Rows swapped in pairs by one turn or mirror: which row each one swaps with:
The rows were stretched afterwards, more along some directions than others.
Reli: [-32   3   6  13  11 -11   0 -10  22  21  10 -14  -1   9 -12  -2  -5  20
   1  15   8   8  45]
lim: [ -8   3   5  -8  20   7  -3   0  10  27   0   4  10   3  -5  -4  -3  -5
   3   6 -23 -16  51]
tef: [-25   2   2  26 -12  -3   7  -4   3  10   7  -9 -14   9  -9   4  16  -4
   2   5   5  19  19]
zufuz: [-23   3  -4  18 -11 -10  -6   2   7  15   8 -10 -15  15 -11  -3   3   0
   5  15  -7   8  39]
nenud: [-18   0  15   2   6   8   6  -8   3  29  18   4  21   7  -7   3  15 -14
  -1   9 -12 -27  46]
nup: [  3  -4  10   6  13   4  16   3  30  23  21 -12  26   0  18 -14  26  19
 -24  21  -6  -7  35]
Tofad: [ 12 -10  11 -14  51  -4  -7  -7  36  39  19 -13  35  -1  13 -11  11  37
 -23  21 -20 -17  47]
nuko: [-20 -24  -4   2  13   4   3  -3  15  14  10  -2  21   8   3   0   7  -1
 -12   1 -21 -16  44]
sis: [ -4  -7   0   4  22  10 -12  -8  29  30   3  -9  18  12   2  11  18   0
 -22   1 -13 -17  57]
Gek: [ 16 -13   7  -5  37   4  15  -7  23  21  17 -15  32   6  18 -17  13  26
 -22  18   1  -5  40]
solu: [-25  11  11  16  -9 -13  -3   1   7  28   7  -8 -10   4  -9   1   8   9
  -2  10   0  12  13]
zeda: [-28 -29   5   0  13 -16  -2  16  18  16  11 -28  11  11  -3   1   3  12
  14  25   4 -11  14]
los: [  6 -12  13  17   6   9  18 -24  16  12  29 -13  22   1  10 -16  25  22
   1   7  13 -12  16]
bera: [ -1  14   5  23   2  -8   3  -5   7  15   7   6  -4  15  -8 -10  -8  21
  -4   6  13  18  17]
dorev: [-21   0  -1  31  -7   0  11  -2  24  19   7  -7  -3  11   1   3  13  16
 -18  12   1  25  33]
zorid: [ -2   4  15 -10  31 -18  -1  -9  10  23  21   8  18  -5 -12 -22 -12  26
  37  22  -5 -28  29]
Varil: [  8 -17  14  17   9   3  15 -38  26  16  41 -19  25   5   5  -3  28  29
   3   4   1 -16  28]
lape: [ -4  -8  25 -15  51 -21 -12 -24  13  17  30   2  22 -12  -8 -29 -16  27
  34  12   1 -30  23]
Mim: [-5 16 -1 23  0 -8 12  0  3  8  8 -7 -3 16 -8 -4 15 18  1  1 13 19 19]
mami: [  5   0  26 -16  50 -11 -14 -11  10  22  22  -2  23 -18  -6 -31 -23  19
  32  20  -4 -26  21]
Poki: [-13  -3  15   3  23   7  -7  -7  29  36  11  -6  21   0   3  -3  -1 -12
 -25   7 -16 -14  41]
donef: [  1 -25  15  15  -4   6   9 -27  26   9  26 -19  24   5  11  -3  15  26
   7  -6   0 -12  25]
Fod: [  3 -23  -6   8  26   4  11  -1   6  11   8 -18  19  10  19   0   6 -12
  10   3  -1 -17  28]
dezam: [22 -2 -9 11 22  4 -3 -9 26 -3 16 -7  0 14 12 -6 -2 30 17 13 -2  0 47]
davul: [-16 -26  10   4  16  14  -2 -19  19   8  12 -14  16   5   2  15  12 -13
  -2   2 -13 -11  47]
linat: [  0  -7  19 -18  45 -15  -6 -17  13  21  26  -3  24 -18 -13 -20 -18  28
  39  17   0 -33  24]
bagip: [-15  11   0  34 -10   0  13   4   6  25  14  -5  -1  15 -10   3   8   3
  -4  18   2  14  26]
zefot: [-10 -27   3  10  12  -9   2   8  -1  19   7 -24  11  25  13  -2  12  18
   8   9   1  -2  31]
pag: [ 14  -6  16  37   1  21  26 -24  14  13  20  -3  20   2  12  -6  20  28
  -9  -1   2   0  27]
fud: [ 11  -2   9 -18  39 -21 -12 -13  11  19  17  -2  16 -19 -10 -26 -29  26
  36   9  -3 -16   9]
botes: [  0 -22   8 -10  24   4  -4  17   2   2  -9 -14   5  11   3   4 -15  10
  20  13  -1 -12  16]
dum: [-25  -4  12   2  18  15   2 -11  16  26  20  -4  24   3   1   1   9 -12
 -17   9 -12 -22  46]
Pes: [ -3 -24   5  20  11  15  23 -26  15  14  34 -20  31  14  16  -6  18  19
  -6  15   5 -11  32]
detob: [  8   8  -3  19  10   3  20  12   5  14  20 -12   5  10   7 -17   4  19
  10  22   4  -2  39]
pomog: [-13 -14  -6  -5  34  15  -4 -21  32  32   5  -6  21   2  -4   3   1   2
 -16   9 -13 -12  49]
Dako: [ 12 -22  -2  26   3  17  22 -26  25  19  20  -4  21  17  10  -2  26  20
  -1  10  -2  -8  31]
vur: [ -8  19   3  23  -6 -10   4  15  -5  10   7 -12  -1  22   3   0   8   6
  -7  18  -8  16  32]
Zevu: [ -3 -21  -4  24  13   4   8  15   9  14   2 -26  13   9  23   0   6   8
  -1  11 -12   9  22]
zovum: [ -6   1  11   1  14  16  12 -10  14  14  11  -4  25   5   1   5  23   0
 -12  -5  -7 -18  34]
fidun: [-13  -1  11   2   0  14  -3 -10  13  22  13   3  22  11   0   2  15   9
  -9   1 -23 -25  45]
faru: [-10 -20  -3  17  17  -2  -1   5  17  11   7 -16  21  12  25   3  15  23
  -6   3   0   4  24]
Kaze: [-11 -28   5  -4  35   7  -4   9  21   7   7 -14  17  -6  11   6 -20   3
  15  21  -5 -17  14]
Seb: [  2  -1   8   5  12  15  -6   0  16  14   9  -1  22  21  11   6  10 -12
 -15   4 -15  -9  43]
nuga: [  0 -20  -2  -9  41  -2   6  -3  38  25   6  -8  32  -1  11 -15  13  31
 -24  27  -2 -10  39]
dukot: [-14  -5   4  -2  14  13  -6 -19  27  21   9  -1  20   3   1   6  16  -1
 -17   1  -8 -16  44]
Gibel: [-10  22   1  15   6 -11  -2   4  11  23   1 -10  -6   8 -11  -7  -7  16
  -3  11   5  15  29]
vuto: [  6 -29   6  23  11  12  17 -30  27  17  28 -17  24   6   7  -2  21  29
   5   6   6  -9  27]
bute: [  7 -31   8  26  10  20  15 -28  25  10  25 -19  16  14   9  -3  20  22
   2   7  -5 -10  26]
tilam: [  2 -23  11  24   7  16  12 -27  19   5  28 -16  18   1  13  -7  20  18
   5  13   2  -6  23]
Bebu: [ -1   8  27 -18  43 -22 -10 -15  16  25  19  -4  21 -16 -11 -30 -32  14
  29  21   3 -19  20]
Zuv: [ 14   2 -20  12  18   5   3   7  27   1   1  -6   9  15  13 -16  -1  27
  13  16  -4  -1  52]
valav: [-17   2  10  18  19 -12  -7   4  15  23   9 -22   4   6  -6   0  -8   9
   2  12  -7  16  35]
lene: [ -4  -3  11 -18  47 -12  -7  -7   8  20  28  -4  27  -6  -9 -27 -29  21
  32  28   1 -26  22]
rafe: [ 11   7 -14   1  29   0  -1   6  23   2  18 -10  17   1  13 -18  -5  28
  16  22 -10  -4  42]
Lopos: [-16 -34  15 -13  25  -5 -10   8   9   2   4 -11  11   3   5  -3 -12   1
  27  14  -1 -17  21]
Zibe: [  7   8  15 -14  39  -8  -3  -8   8  17  24   0  21 -22  -7 -32 -14  20
  31  18   3 -27   9]
binel: [-19   4  22   1  16   9   0  -2  10  29   7  -6  15  -2  -4   1   5 -17
  -6  -1 -15 -16  33]
bured: [ 26  16 -14   1  22  -2   4  12   8  11  10   1   4   1   9 -27  -1  11
  16  18 -10  -3  37]
kiz: [  0 -19  -5  16   1  13   7 -31  24  11  24 -15  20   6  10  -5  20  10
   7  11  -9  -8  33]
tamub: [ -7   5  14  -2   8  10  -7 -10   8  25   4   4   4   0  -2   4   1 -16
   5  -5 -12 -17  28]
Tatel: [-20   9   2  23   3  -5   6   4   3  23  12 -11  -6  16 -11  -7  -2   6
  -7  18   6  16  29]
letar: [ -3  -3  18 -11  25  -8 -13 -11   9  16  19  14  15 -10 -19 -21  -9  34
  35  13  -4 -23  22]
naf: [ -3 -15   4  -8  39   7  10  -3  25  33  28  -5  36  -9  10 -14  17  16
 -17  26  -6 -23  36]
badil: [-18   4   0  16   9 -11 -10   2  25  17   3 -13  -6  10 -11   8   4  16
  -7  16   6   8  37]
fab: [ 20   4  16 -16  46 -16 -10 -25  17  23  33  -2  22 -10 -12 -23 -15  25
  36   9  -3 -30  24]
sira: [-15 -12   2  29  -8  -6   9  13  14  13   4 -14  -1  30  -3  -4  -5  15
  -7   2   0  16  34]

Swapped with Zibe: los
Swapped with fab: Varil
Swapped with tamub: solu
Swapped with Tofad: dezam
Swapped with vuto: linat
Swapped with mami: tilam
Swapped with Pes: lene
Swapped with dum: Tatel
Swapped with nenud: bagip

